Each path below is one point turned by a fixed rotation once a step. After each direction that follows a path, write how fast that rotation turns it, in degrees each step (0 if it stays still).
Each turn is a multiple of 5 degrees from 10 to 175, or 0.
Each row of a path follows its step; steps can be skipped.
Path 1:
step 0: -238; 35; -570; 287; -228; 359; -197; 70; 296; -278; -48; -14; -76; -21; 2; -163; 48; 110; -67; -29; -91; 42; 122; 79; -166; 239; 15; 371; -641; -93; 48; -142; 15; 64; 329; -171; -220; 356; -16; -15; -71; 189; -126; -171; 130; -73; 24; -139; 161; -151; -148; -199; 31; 215; -75; 230; -348; 16; 335; -70; 116; -62; -131; -470; -30; 37; -459; -217; -236
step 1: -62; 108; 214; -80; 5; -143; -178; -115; 288; 147; 149; 572; -108; 82; -395; -218; -314; 131; -286; -11; 11; -266; -195; 82; -190; 271; -173; -195; 213; -137; 12; 501; 386; 287; -63; 82; 141; -7; -282; 101; -203; -38; 121; 330; -62; -36; -26; -337; -198; -123; -51; -241; -182; -74; 60; -52; 138; -175; 471; 222; -124; -14; 256; 185; 136; -18; 509; 19; -19
step 3: 50; 0; -20; 354; 166; -178; -225; 40; 125; 9; 117; 82; 128; 40; 279; -104; -301; -127; -187; -128; -106; -430; -64; -166; -213; 22; -308; 140; -320; 90; -246; 12; -145; -141; -388; 426; -162; 589; 106; 205; 3; 249; -24; -56; 4; -175; 169; -468; 36; -331; -128; 302; 31; 73; -382; -285; -73; -174; 110; 85; 177; 198; -36; 132; 150; -413; 2; -177; 15
step 4: -202; -394; -11; -1; -180; -32; -100; -5; -73; 123; 73; 131; -12; 71; -13; -149; -103; -303; -288; 78; -70; 116; 46; -269; 422; 99; 215; -140; 312; -210; 345; 162; 23; -229; -140; -556; 173; 20; 495; -13; 64; -108; 25; -35; -310; 144; 92; -285; -216; 96; 217; -389; -111; -61; 202; -67; 333; -147; 230; 223; 149; -526; -253; 104; 52; 212; 36; 283; 187
step 7: 22; 32; 212; 54; 312; -121; -291; -107; -98; 214; -135; -40; 134; 98; -132; 82; -408; 87; 31; -117; 374; 448; 156; -32; -234; -77; 35; -39; -121; 52; -29; 616; 333; 5; 459; -151; 188; 82; -59; -171; -94; -37; -291; -384; -90; 168; -163; 92; 98; -302; -16; 22; -314; 76; 242; 102; 169; -169; 319; -266; -116; -476; -300; 173; -275; 175; 89; 32; 76
step 9: 262; -273; 109; 225; 15; 28; -203; 135; -168; -233; -192; -44; 344; 284; -17; 68; -357; -117; 441; 397; 252; -9; -119; -235; -191; 186; 64; -364; -133; 104; -289; -499; 362; 91; 78; -18; -316; 86; 300; 334; -87; 196; -114; -30; 1; 63; -254; -29; -118; -152; 10; -2; -28; 86; -94; 101; 117; -370; 315; 0; -7; 73; -143; 223; 343; 6; 98; 174; -351
step 10: -310; 126; -359; -300; 59; 48; 155; 230; -163; 211; 61; 153; -2; -160; -52; -124; -457; 191; -343; -69; 58; 25; -129; -70; 257; -169; 304; 206; -70; 230; 110; 328; -23; 25; 156; -307; 75; 454; 122; -102; -232; -63; 55; -116; 232; -341; 232; -214; 247; -23; -144; 109; 229; 76; 13; 275; 443; -243; 19; -147; -272; 52; -89; -497; -1; 202; -104; 242; 277
step 12: 177; -76; -179; -24; -283; -242; 69; 229; -302; 8; 73; -256; -238; 52; -179; 158; 65; 375; -2; 433; 87; -132; -175; -387; 126; 208; 198; 281; -89; -58; 35; 9; 68; 108; 241; 354; -51; 331; 97; 402; -188; 70; 27; -407; -86; -345; 4; 123; -439; -42; -111; -376; -310; -20; 28; -104; -114; -302; 133; 55; -302; -228; 234; -292; -1; -165; 143; -102; 186
step 13: -30; 172; -90; 16; 354; 24; -267; 26; 463; 194; -142; 200; -304; -476; -40; 89; -105; -54; -153; -100; -108; -257; -99; -161; -242; 40; 35; -205; -182; 325; -55; 262; -63; -187; -13; -156; 177; 4; -39; -489; 256; 66; -10; -237; -134; -49; -332; -97; 439; 262; -101; 37; 446; 58; 127; -214; -62; -413; 236; 72; 65; -83; -16; 307; -61; -250; -61; 31; 455
-6; -109; -83; -54; 40; 54; -32; 56; 13; -6; 99; 107; 42; -45; 12; -16; -84; -3; -1; -35; 8; -44; 17; 79; -1; 3; 62; 40; 29; -62; -35; -175; -66; 1; -17; -108; -102; -53; 19; 12; 0; 19; -52; 66; 47; -36; 7; -13; 15; -37; 48; 8; 7; 0; 93; 11; 51; 36; 1; -12; -26; -36; -19; -70; 47; 35; 8; 6; -1 -> 70
-8; -24; 45; 12; -66; 20; -43; 44; 5; -17; -90; -81; -6; -2; -59; 78; 37; -65; 34; -3; 31; -9; -98; 22; -15; -73; 15; -4; 68; 10; -1; 33; -37; -80; -52; 8; -18; -116; 8; 63; -52; -63; -93; 25; 53; -19; 31; -21; -86; -10; 9; 24; 46; -54; -2; -30; -53; -18; 5; -97; 29; -2; 89; -88; 66; 29; 26; -139; -25 -> 115
-39; 78; 17; 12; 50; -12; 22; 69; -56; 23; 117; -69; -78; 105; 56; 3; -102; 46; -49; -33; -22; -61; -16; 5; 1; 57; -11; -10; -10; 71; -6; 13; -16; 85; -75; 70; -45; 43; -140; -13; 11; -12; -31; -20; 12; -1; 41; -10; -61; -73; -16; 38; 10; -25; -31; -36; -32; 30; -10; -52; -21; -31; 37; -111; -3; 77; 33; 33; 95 -> 155
-7; -65; 54; 64; -45; 121; 60; 16; 2; 77; -21; -23; -34; 6; -28; -108; -58; 24; 32; -20; -16; -21; 14; -6; -29; -31; 54; -40; 59; -87; 56; -31; 68; -9; -1; -37; -3; 57; -61; 59; 88; -28; 13; 65; 112; 12; 14; 26; 69; -37; 24; 72; 39; -62; -73; -54; -92; -38; 35; 63; 19; -7; 32; 38; -61; -105; -6; -11; 43 -> 140
-15; -40; -45; 19; -54; -51; -61; -82; -51; 66; -47; -44; -24; -18; 52; 31; -135; 147; -16; 28; 49; 30; 50; -57; 42; 19; 2; 20; 68; 45; 67; -37; 75; -19; -6; -30; 62; -61; 9; -15; -8; 33; -2; -4; 4; 4; -38; 130; -45; -93; 42; -76; -31; -60; -40; 11; 60; 34; -36; 20; 51; -15; 26; 8; 114; -7; 2; -22; -18 -> 140
15; 51; -68; 27; 76; 42; 125; -35; -55; 22; 47; 13; -28; -124; 72; 0; 8; -39; -14; -13; -12; 36; 81; 15; 12; 34; -22; -20; 18; 15; -5; -15; -6; -18; 45; 44; 6; 0; -46; -57; 18; 21; -171; 44; -55; 57; 43; -39; 10; 23; 3; -36; 115; 2; -94; 41; -35; -23; -45; -12; -2; 1; -2; -17; 46; -62; -37; -107; -103 -> 130
53; 23; 0; -23; -68; -8; -86; -23; 38; -7; 74; -30; -39; -5; -29; -49; -51; -8; 5; -56; -109; 12; -66; -52; 21; -122; 44; 90; 17; 48; -46; -31; 2; 64; 34; -51; 106; 53; 18; -45; 28; 26; -71; 33; -59; -14; 63; 132; -4; 9; -37; 53; 8; 81; 8; -25; 9; -37; 22; -83; -35; 15; 17; -7; -63; 2; -113; -44; -31 -> 140
